A single turn carries every row of the set below to another of its rows. Some are shown first; where does it send the rows asked next?
J289: [-10   6 -16 -14  20  -3   2  10  -3   0   7  19 -20   3  -3   7  -2 -13
  17   6]
J853: [  0  -8  -3 -30  14  11   1   3  10 -13  -1   5  -2  -6 -20 -17   1   7
   8 -15]
J892: [ 12  14  19 -23 -13   2   5   3  20   0 -11 -10   9   9 -10 -27 -11  -5
  -3  -8]
J939: [  9  22   9  13 -23   6  -4   8  10  -6  -6  10   6  12  10 -18  -4  -5
   6  18]
J57: [ 10   4  18 -37 -17   9   7   4  17  -5  -1  20 -18   1 -10  -4  -9 -17
   7  -6]
J755: [ -1   5  14  -1   3  17 -22   8  16   0 -10   0  -9  -5   9 -20   8  -6
   6   4]
J775: [  6  11  17  -8   7  17 -20   9  14   1  -1  -2  -8   2   9 -28  13 -14
   6   1]
J596: [-3 15  2 -2 -3 -4 -3  8 -5 -7 25 15 -5 24 -1  8  8 -9 -7 26]
J839: [ 10   5  -6 -15  20  -3   6  15   3 -24  -2  28  -2  22 -12  -8 -11   7
  -6  -1]
J475: [-15  23   4  -5  -4   5  -1 -14  10  -5  18  -8  11  21 -16 -10  -5 -12
  -7  15]
J422: [-16  23   1  -5 -10   3  -7 -14  15  -8  20  -3  18  15  -9  -7  -3  -7
   3   9]
J456: [ 14  11   8 -29 -20  10   6   6  19  -5  -4  -6   3   8  -3 -32 -11  -6
   7 -13]
J858: [ -1  11 -23  -9 -12 -15  11  12  -8   1   3   2  -6  15   5  -8  -6  -5
  23   6]
J404: [  1   8 -24  -6  -7  -9  13  14  -9   8   4   2  -2  11   7   0  -4   1
  18   7]
J229: [  0  20   4   0  -6  -5   0  -3   4   1  13  15  -3  26   0  16   6 -12
  -7  20]
J201: [-14  24   2  -5 -10   0  -4 -16  16  -5  19  -3  14  25 -12  -8  -1 -10
   0  10]
J538: [  9   3  20 -38 -17   8   8   7  13  -8  -3  22 -16   2 -14  -3  -1 -15
   5  -1]
J90: [  1   8  14  -6   5  16 -19  10  12  -3  -4  -3  -5  -3  11 -30  13 -10
   1   5]
J708: [ 12   7  -1 -19  22  -3   4  16   3 -25   2  23  -3  20 -17  -5  -6  10
  -6   1]
J679: [  3   8 -24  -7  -9 -13  13  13  -5   8   6  -5  -5  13   4   0  -4   3
  11   8]
J82: [ -8   9 -19 -29  15  -3   1   6   5  -6  12  17 -21  15  -1   8   0 -14
  16  -3]
J197: [ 11  14  11   5 -18   7  -8   5  10 -11  -6   7  15  14  15 -20   7   4
  -4  14]
J821: [ -5   1   0 -33  15   4   0  11   9 -18   8   2  -8   2 -30 -17  -5   2
   5 -11]
J108: [ 14   6  -5 -14  15   2   4  20  -1 -25   8  24   1  18 -15  -7   2  12
  -7  -6]
J716: [ 13   9  19 -41 -13   5  10   3  22  -2   0  21 -11   6  -4  -1  -4 -14
   4  -4]

J289 turns into J456
J939 turns into J82
Where do these go?
J108 turns into J755
J538 turns into J422
J90 turns into J404

A single turn carries every row of the set below to another of its rows. Some are shown first; where does it send the rows asked next?
J969: [  3   4  17   2  16  -7  -6  -1 -19   3   3  -2   8 -14  14  -6  -8   4
   8   3   8   5  -2  14   7 -13 -16  11   3  -1   2   7]
J808: [ 23  10   0  -2  -1  19  10  19  16  11  -3 -14  -9   6  -9  15  20  -7
   2  26  -9  -6   2 -19  -5  -6   5   1   1  -7  14 -12]
J712: [ -2  18   4  -8  16  12  -3   0   4  -7 -13   1  18   6   2   2 -10  -2
   3   4  39  -5   1   0  -8  -1   0   1 -10  -2 -11   4]
J917: [  5   7  16  11  -4  -4  11 -10   1  14  10 -21  -7   4  19   5 -11   1
  -3   2  27 -10   2  -4   5 -23  26   5   0   0   4  16]
J761: [  6   6   1  -1  -3   7  -9  -2  16   9  15   8   4  -5  -5  -1  16  -9
  -8 -27 -17   9 -11  -7   3  -1  15 -11 -11  19   1 -19]
J119: [ 23   2   5   0  11  34  -1  13  12  12  -2  -7  -6 -10  -5  22  23 -11
   1  13  -5  -6   1 -13  -8   1  14  -8 -12 -10  17  -7]
J84: [ 30   7  -3   1 -28  -2  12   9  22  16  15  -7 -21  12  -5   2  11  -6
  -7   8   1   3   7 -13   3   3   9   0   1  -8   3 -11]
J850: [  1  15   4   3  -4  14   8   0   6  21  12 -13   8  13   3  -5   1  -1
  -4 -12  -3  -7 -13 -15   0   7  -4   4 -20  18  11 -34]
J53: [  4   2   3  14 -11   4  20   6   5  18  15 -23 -11  26  -3   4   3   6
 -24 -11   0   4  13 -14  -4  11   1   8  -1  -4   3 -20]
J926: [  2  15   3 -10  19  12  -1   4   5  -8 -13   2  14   1  -1   7  -7  -4
   7  12  38  -6   3   1 -12  -5   2  -2  -7 -11  -8  10]
J494: [ -4   8   5   5  -2  -2  -6  -8  -1   5  -3 -12   7   1  19  -6 -15   8
   4  -9  20 -15  -2  -1  13 -21  28   0   0  11  11   3]
J293: [  9   3   1  14 -13   5  20   5   3  25  22 -19  -8  19  -2   5  -3  12
 -15 -10  11  -7   4  -9  -9  14   1   0 -16  -7  10 -24]
J792: [ 12   1  12   4 -12  22 -13  -4  13  -2   4  -3   8  -7 -11  26  -4   4
  14   0  12  -6 -13  -6 -10 -24 -13  22   7 -17   2  -8]
J430: [  1 -10  11   6  -4  22  -7  -2   3  -3   9 -14  -4  -9  -7  20  -4   0
   6 -22  10   8  -9  -5 -13 -26 -13  23   5 -15   2   4]
J798: [ 25   6  -1  -3   4  21  16  18  12  15   9 -12 -13  -6  -7  14  18  -3
   9  21  -4  -8 -12 -17 -10  -8   7  -5 -13  -5  21  -4]
J36: [  1  14  -1 -15   7  -2  -2  -2  11 -12   1  10   8  -2   1  -6  -7  -8
   3  -9  33   7  -3   1  -6 -10   6  -5  -7   3 -17  14]
J54: [ -6   8   4   1  13  -2   8  -2   4  -5   5  -3   6   9  -1   8 -10   4
  -8  -7  38   4   7   4 -17  -5   3  -2  -5 -11 -19  16]
J588: [  6   0  14   3  11 -15  -8  -1 -12  -1   7   3   9 -15   7   2   0  10
   8   9   5   1  -2  17   2 -17 -10   5   9  -7  -1  10]
J60: [  4  -5  15   9 -11  19  -4  -6   1   3  14 -16  -5  -3  -6  19 -12   1
   1 -23  19   8  -6  -6 -10 -18 -15  28   1 -19  -1   0]
J929: [  3  -5  -9  12  17  20  -1   7  10  -1  11  -6 -13   4 -17  16  20 -12
 -10   2 -15   4  -3 -11 -19   0   8 -19  -3  -2   4   5]
J953: [  2   6   1  18  -2  11   4  -6   9  15  23 -12  -9  25  -9   7   3 -10
 -23  -7   5   2   5  -9  -9  23   0  -7 -13   0  -8 -18]
J391: [ 11  -1  10  18  -8   9   9  -1   9  21  22 -10  -8  16  -5  18   8   5
 -24 -13   8   0  13  -5 -10  18   9  -3 -12 -13   1 -17]
J309: [ -7   4   8   8   8  -2   2  -8  -2   3   2 -17   3  -2  17   4  -5   5
   1  -9  11  -8  -7  -4   4 -34  28  -2   3  12   7  18]
J166: [  6  12  10   5   2  27  -4  -3   6  22   4  -8  10  10   2   5   6  -5
 -11 -13   1  -4   0 -10   3  18   4   1 -17   8   7 -35]
J255: [  3   1  13   5   8 -13  -7   0 -20   3   3  -3   6  -7  11  -4 -12  14
   3   0  15  -1   7  19   6  -3 -13   8   3  -9   1   2]
J43: [  0   6 -10   2  -4  -1   2   6  13   5  18   2   5   0  -6  -4  11   7
  -1 -20 -23  -2 -20 -10  -4 -10   7 -11 -10  19  11 -18]
J707: [ 25   7  -4   5 -15  10   1  -2  20  15  19  -5 -25  10 -10   2   6 -21
 -14   8  11   4   5 -10  -5  19   7 -13 -13  -7  -1  -8]
J10: [  9  13   2 -13   3  -6   1  -2  14  -8   3   8   0  -3  -1  -2  -7  -8
   1  -1  40   6   0   4  -5  -8   7  -3  -9  -7 -16  20]
J44: [  0  16   3   2  -3  16   0   5   8  13  -2 -14  10  21  -1  -2   5  -1
  -8  -4 -13  -5  -3 -16   3   6  -4   8  -5  16   7 -35]
J13: [ -4  11  -5   9   5  21 -13  -5   8   7   4  -2   6  17  -7   0   4 -11
 -11  -6  -5  -6  -4 -10  -4  20  -1 -11 -12  13   2 -29]
J61: [  5   5 -10  -5  -8   0  -2   9  17   0   5   1  -1   4  -6  -9  14  -2
  -4 -17 -25   9  -7 -14   5  -8   9  -6   2  17   7 -18]
J237: [ -4  12  15  13  -3  -2   4 -13   1  13   4 -16  12   9  19   8 -14  11
  -3   4  24 -21   3  -1   5 -20  24   3   2   4   3   2]
J815: [-10   4   0   0  20   0   5   2   4 -12   2   1   9   3  -5  10  -5   4
  -6  -6  29   4   2   3 -18 -12   6  -6  -3  -9 -16  21]
J944: [ 13   4  21   1   9  -8  -1   1 -15   7   6  -6  -2 -13  11   0  -6   2
   8  15  17   3   3  12   5 -12 -14  12   3 -13   1  12]
J703: [ 11   5   6   4  -5   1   2  -2   4   7  -1 -14  -5  -5  18   3  -7   6
   7   9  27 -18   4  -3   7 -22  31  -2   3  -5  13  15]
J296: [ 31   7  -1   5 -23  -2  19   6  18  22  28  -7 -18   5  -7   9  11   1
  -3  11   5  -4  -3 -10  -7   0   8  -5 -11  -9   9 -10]
J313: [ 21   4  -6   7   4  25  -4   9  18   6   3  -3 -14   5 -13  16  17 -16
  -5  24   1  -8   1 -13 -13  11   7 -16  -8 -11   8  -5]
J817: [  0   6   8  10   6   2   2  -4   3   2  -2 -13   7  -1  12  14  -1  10
   6  10  13 -19  -3  -2  -1 -33  30  -3   8   1   9  16]
J263: [  3  -9 -12   6  12  14  10  21   4   3   7 -12  -7  -2 -10  11  17  12
   0  -9 -18  -3  -9 -12 -17 -12  10 -13  -8  -1  22  -4]
J738: [ 10  -2  11   2  11  -8  -7   5 -17   0   0  -2   1 -15   9   2  -6  12
   8  10  13   1   6  17   3  -9 -10   4   7 -18   8  13]
J105: [ 18  -7   3   1 -26  12 -13  -3   9  -4   8  -2  -7 -11  -8  12 -10   5
  10 -19  20   1  -6  -2  -3 -15  -7  16   5 -23   5  -2]
J637: [  1   3 -14   3   8  13 -12   2  14  -3   9   3  -7   1 -11  -6  13 -16
  -6 -16 -16   9 -10 -11  -2   6  10 -20  -9  16   2 -10]
J394: [  8  -8   0   0 -21  14 -20  -3   8  -8   6   0   0 -12  -9   7 -11   7
  11 -28  12   2 -11  -3  -1 -19  -6  16   6 -14   5  -6]
J64: [  3  -8  -8   5   9  10  12  23   8  -1   3 -16 -12   7 -10  12  20   2
 -10  -5 -24   7   2 -16 -12 -13   9  -6   6  -2  14   0]
J316: [ 10   7  19   7   3 -18  -5  -5 -12   8  13   1   6  -8  10   1  -9   9
   3  11  14   0   2  19   5  -9 -12  10   6 -11  -6   5]
J958: [  4   3  13   5 -14  19 -14 -10   9  -2   6  -3  13  -2  -7  21  -8   4
  11  -9  12  -5 -13  -2  -6 -18 -17  24   4 -12  -2 -16]
J667: [ 34   6   6   0 -17   8   5  -1  23  20  22   1 -17  -3  -7  13  18 -13
  -9   4   5   4   3  -8  -1   6  17  -9 -11 -10   1  -4]
J393: [  3 -10  -3  11  15  17  -1  10   8   4  10  -3  -1  -3 -11  21  23   5
 -11 -18 -18   4  -1  -7 -15  -5  16 -17  -6  -4  10  -3]

J84 turns into J53
J817 turns into J703
Where do these go?
J792 turns into J105
J36 turns into J815
J43 turns into J263
J313 turns into J707
J119 turns into J667
J944 turns into J316

